Which row each row swaps with, under one turn or mirror
The rows were stretched afterwards, more along some directions than others.
Fug: [  0.4 -14.3  -1.3   6.6  10.6 -13.0  -3.6  -4.3  -7.1   4.8 -19.3  -0.7
  -2.7  20.9  11.5   3.8  -8.4   1.1 -10.4]
zis: [-12.1 -19.1  -3.5  11.5  18.4 -22.5 -14.0   9.1   2.7  -0.9  12.0 -15.4
 -21.6  13.3   6.0  -5.3 -19.4  25.2 -13.3]
Fene: [-10.8  18.4  -9.5 -11.4  13.6 -24.3   0.8 -21.3   7.4  -6.0   6.6  -8.5
   1.8  20.7   4.3   2.4 -15.3   8.1   1.2]
galaf: [ -2.5  -1.4  -1.0  -5.0  -6.4 -18.4   5.0   7.0  -0.1 -13.5 -29.9  -3.2
  -4.3  20.3   5.6   4.5  24.1   2.9  -3.5]
nus: [-19.9  -2.9  13.6   7.3   7.0  -0.7   4.4   6.2 -18.1 -14.5 -11.3  10.5
 -17.1   4.6  -7.2   2.6  18.8   7.1  -5.7]
mamu: [ -2.2  -8.3   6.5  -1.9 -17.3 -17.8 -22.0  10.3 -20.9  -0.1   3.9  -9.4
  -6.9   6.0   2.4   4.0   1.4  -1.3 -10.0]
muk: [  3.0  -9.3   8.9  -6.5   8.3 -17.6  -0.1  -9.9   9.2   4.3 -23.7  19.5
 -12.2   7.8   1.0   5.2  -8.5   1.8  -5.2]
dupi: [ -3.8   2.2 -11.0   3.5   4.6 -26.3   3.8  -4.2 -10.4 -12.7  14.9 -13.3
 -13.0  19.8  27.6   1.3   7.1  14.7  -6.6]
zat: [-20.9  -7.0   2.5   3.3  20.6 -20.7 -15.2   2.4   3.9  -4.0  11.6  -5.0
 -12.2   3.9  -1.2  -7.8  -1.8  24.6  -5.6]
zipu: [-18.0  23.1 -17.7 -13.8  11.1  -9.4 -16.3   1.4 -37.4  10.0   3.4 -13.9
  19.2   7.4  -7.9  19.0  -8.0   3.2   7.2]
ves: [-12.0  16.3 -19.9 -15.1   9.1  -8.3 -12.0   8.0 -29.3  10.3   8.2 -11.8
  15.9   6.9   0.7  15.2  -9.2   8.5   4.1]
Mureb: [ -6.0 -10.0   9.6  -2.3 -13.2 -12.7 -25.5   8.8 -28.4   1.3   3.5  -4.2
  -3.4   5.9  -3.0  11.6   1.8  -1.3 -20.8]
Gadi: [-14.4 -14.2  -9.1   8.1  13.0 -31.8  -2.7  -6.1 -13.4   5.2  -6.7  25.8
 -14.0   3.8   3.0  -4.6  12.7  22.3   3.9]
biv: [-17.7 -16.2   6.5  14.0  19.4  -9.2 -12.0  10.3  -7.2  -5.0  11.4 -11.6
 -17.0   1.4  -9.6  -3.0 -13.2  23.1 -11.2]
Zekik: [ -0.1  -3.8 -10.7  10.4  -3.2  -8.4  12.9  19.7   9.1 -18.6  -3.7 -23.7
 -17.9  17.2  -6.4  -2.6 -10.9   7.4  -1.9]
Tedo: [  4.4  -9.8   9.8  -3.2  -9.6 -25.0  14.2   6.2   8.8  -1.0   1.8 -16.3
   2.9  -0.1  11.0 -20.0 -18.0   2.6 -10.1]
viz: [ -0.2  10.4  -2.1 -13.3  -0.8  -7.5   5.1   5.5  -3.1  -7.9 -35.5  -4.6
   7.5  13.3   6.8   9.7  21.0  -9.6  10.6]
pefav: [ -1.2  -4.8  -5.4   8.8  -1.8  -9.3  18.3  16.7  -1.7 -17.0 -13.6 -21.8
 -13.6  14.5  -3.1  -5.5 -20.8   8.9  -4.0]
pefa: [-14.6  15.5 -23.1  -7.6   8.3  -3.0 -14.8   5.5 -36.5   6.8  10.6 -15.8
  13.3   7.6  -4.1  20.2  -3.4   6.9   7.4]
ged: [ -5.3  13.6   2.6  -7.5   3.4 -13.9  -4.9 -23.3  -1.0   6.7 -26.3  17.0
   0.4  13.7  -5.5   5.6  -4.8   1.8   3.4]
dife: [-16.4 -13.5  12.5  -2.6  -5.3 -12.7 -29.1  11.9 -26.8   4.6   4.6  -6.5
  -1.0   7.3 -12.5   6.4  -7.0   1.2 -23.7]
lisov: [ -2.4  -2.9   4.9  -5.7  -7.5 -30.1  10.8   2.3   3.2  -7.3  -7.3 -15.0
  12.2   5.1  -0.1 -19.3 -14.1   9.2  -7.3]
zezu: [-17.0  -9.4  -7.4   0.2  19.7 -26.4  -0.6  -9.2  -7.3   9.5 -11.0  30.1
  -5.7   3.2   8.3  -4.3  12.8  25.7   3.9]
kamer: [-10.1 -13.8 -12.4   3.8  10.1 -28.9  -0.3  -1.9 -10.0   3.1   1.3  25.4
 -13.4   2.4  10.2  -4.3  18.7  23.3   4.0]
sebe: [-14.6  -8.2  16.0  -0.4  -9.4 -11.4 -23.1   9.0 -32.2  -0.9  -6.4  -0.4
   4.1   2.0 -17.1   6.8  -2.9   7.1 -14.5]
Bubam: [ -4.7   6.1  -3.0  16.4  -7.1   3.3  -0.8  -9.3 -16.0 -12.3  11.9 -12.4
  -7.1  -3.3 -29.2   9.7   7.1  -9.8  11.4]
Luseg: [-10.7 -15.0  17.9   8.8   1.2  12.8   5.9  26.8 -13.3  -7.3 -16.8 -16.6
   0.7   0.2 -23.8  10.7  -7.2   2.2 -15.2]
Kov: [-15.5   1.8   8.5   2.8  24.6  -4.2 -19.8 -11.3  -4.5  -6.6 -15.4  -0.7
   3.6   1.2 -10.2  14.0  26.8  -9.2   6.5]
Tatir: [ -9.3   6.5  -0.5  -3.8  11.3 -23.7   4.4 -14.8 -13.3  -6.8  -2.2   3.7
  -7.8  17.8  27.2  -0.2   7.4  18.1  -8.8]
Ziso: [-20.6  13.5 -15.6 -10.8  10.7 -12.8 -25.0   3.9 -40.3   6.8   9.1  -6.8
  13.7   7.0 -12.2  24.2   1.3   7.7   1.1]
kote: [-16.4 -15.0 -14.3   1.3  11.8 -23.5  -1.7  -0.9 -14.9  11.6  -3.0  24.4
  -7.7   5.1   6.9  -5.8   7.9  23.7   0.9]
masip: [-11.8 -12.2 -10.4   0.0  15.0 -38.3   3.8  -6.0  -5.0   4.5  -6.1  21.6
  -5.1   7.6   7.6  -5.9   4.9  25.2  -1.8]
pabar: [-22.3   6.1  11.1   3.1   5.3  -5.8  -3.4   0.2 -21.2 -16.4 -17.0  11.7
 -12.9   3.3 -12.5   8.4  24.6   5.3   2.1]
fef: [-23.3   1.4  13.4   1.4  23.7   1.0 -21.2  -7.0 -15.2   3.0  -7.5   0.1
  11.9  -2.0 -19.8  11.7  16.0  -8.1   1.0]
dedoz: [-11.7  -8.1  16.3  13.5   2.3  18.6   0.5  19.1 -20.0  -3.2 -21.1  -6.2
  -0.9  -5.9 -24.7  17.0  -0.8   2.2  -7.4]
risof: [  2.2 -12.0   5.8  -6.4  -3.2 -33.1   7.5   4.4  18.6  -0.6  -3.5 -12.5
   3.6   4.4   7.4 -21.3 -15.9   6.5 -15.5]
Dovab: [ -2.7  -3.5  -9.2   5.8  -0.7  -8.3  11.5  20.0  -1.2 -16.0  -8.4 -23.8
 -16.0  19.9   0.9  -5.6 -14.1   7.7  -5.4]
Sikon: [-13.7  18.4 -23.8 -15.0   7.4  -8.4 -14.3   5.1 -30.3   8.2   3.0 -10.1
  18.3   7.0  -5.9  18.9  -3.9   8.4   8.7]
tomo: [-13.8 -10.2  -9.8   1.4  12.1 -24.0   1.4  -5.7 -13.3   5.2  -7.5  29.7
  -5.4  -0.1   3.3   0.1  15.8  23.6   4.6]
Pufa: [ -0.6 -12.9   1.7  -5.0  -7.1 -33.8   9.0   2.1   5.5  -2.1   0.4 -12.8
   1.5  13.9  13.0 -19.4 -14.7   5.2 -19.6]
Favo: [ -1.5   9.2  -7.4  -4.0  -2.3 -17.8   5.8   0.5   9.4 -10.8 -32.5  -4.1
   0.0  13.7   3.8   0.7  23.0   2.8   9.0]
nesuv: [ -1.1 -15.7  11.9   8.3  20.3  -1.2  -0.6  -5.4  -5.5   3.2 -27.9   3.3
  -1.7  11.9   8.6  10.8 -11.1   0.1 -13.6]
Rop: [-25.5   3.6  12.4  12.3   8.7   5.0   2.5   4.9 -13.9 -15.0 -13.0   8.8
 -10.9   2.7 -20.4   9.3  20.9   9.8   1.5]
bup: [  4.8  -8.9  11.5  -4.4  -5.5 -28.2   8.6  -2.3   7.9  -6.1   0.8  -9.4
   3.9  -0.1   9.0 -24.7 -14.9   0.5  -8.9]
neki: [ -5.3   2.0 -11.1  10.9  -0.9  -8.7  15.2  13.3   5.2 -18.1 -13.8 -17.9
 -12.8  20.7  -3.2  -2.1  -5.4  11.7   2.4]
bapos: [ -2.8  -9.1  14.2  -2.7 -10.5 -12.4 -24.2   5.3 -25.7  -1.3   3.0  -4.8
  -1.7   2.8  -3.2   1.4  -8.6  -3.5 -14.5]
Duva: [-17.0   3.6   5.5   0.6  16.5 -19.5   1.0 -15.9 -17.5  -4.2  10.2   4.6
  -8.3  10.2  23.0   3.9  11.5  15.9 -10.6]
Mig: [  7.9   8.4  -9.5   1.4 -10.9  -5.0   1.3  -7.3 -18.1 -17.9  13.5 -15.7
  -8.4   3.4  -6.1  20.4  18.1 -19.9   9.3]
gogi: [-18.1  17.5 -24.8 -16.0   6.7  -5.0 -14.3   5.6 -38.3  13.4   8.4 -11.4
  18.6   9.8  -1.1  16.1  -5.4   6.0   4.8]
lebus: [ -5.4  -5.3  -1.5   5.8   5.5 -16.5   7.9  -4.8 -17.1  -6.4  11.7  -3.3
 -13.3  15.8  26.7   0.3  -6.9  20.6 -15.8]
vuvo: [-16.6   2.8  10.6   6.1   3.7  -2.8   5.8   1.1 -11.3 -15.8 -11.2  14.8
 -16.3   6.7  -6.9   9.3  25.5   5.8  -2.5]
Badu: [-14.2 -17.3   3.9  22.3   6.1 -12.5  -5.9 -14.3 -15.6 -13.9  21.4  14.2
 -30.5   7.5  -9.2   9.4   7.2  13.5  -7.1]
Malu: [-21.4 -17.0  13.9   9.1  25.2 -16.0 -11.5   7.2   0.9   0.8   5.3   2.8
 -15.3   1.9  -2.3  -3.8 -10.0  26.7 -14.7]
Ropum: [ -1.5 -21.0  12.5  14.9  -1.5  13.8  10.1  24.5 -14.7  -9.4 -19.3  -7.3
  -8.0  -3.6 -15.0  10.6   4.3  -5.1  -1.7]

Rop is swapped with neki
gogi is swapped with kote
Badu is swapped with Fene
Gadi is swapped with zipu
dife is swapped with Pufa
ves is swapped with kamer
tomo is swapped with Sikon
nesuv is swapped with Kov
fef is swapped with Fug
mamu is swapped with Tedo

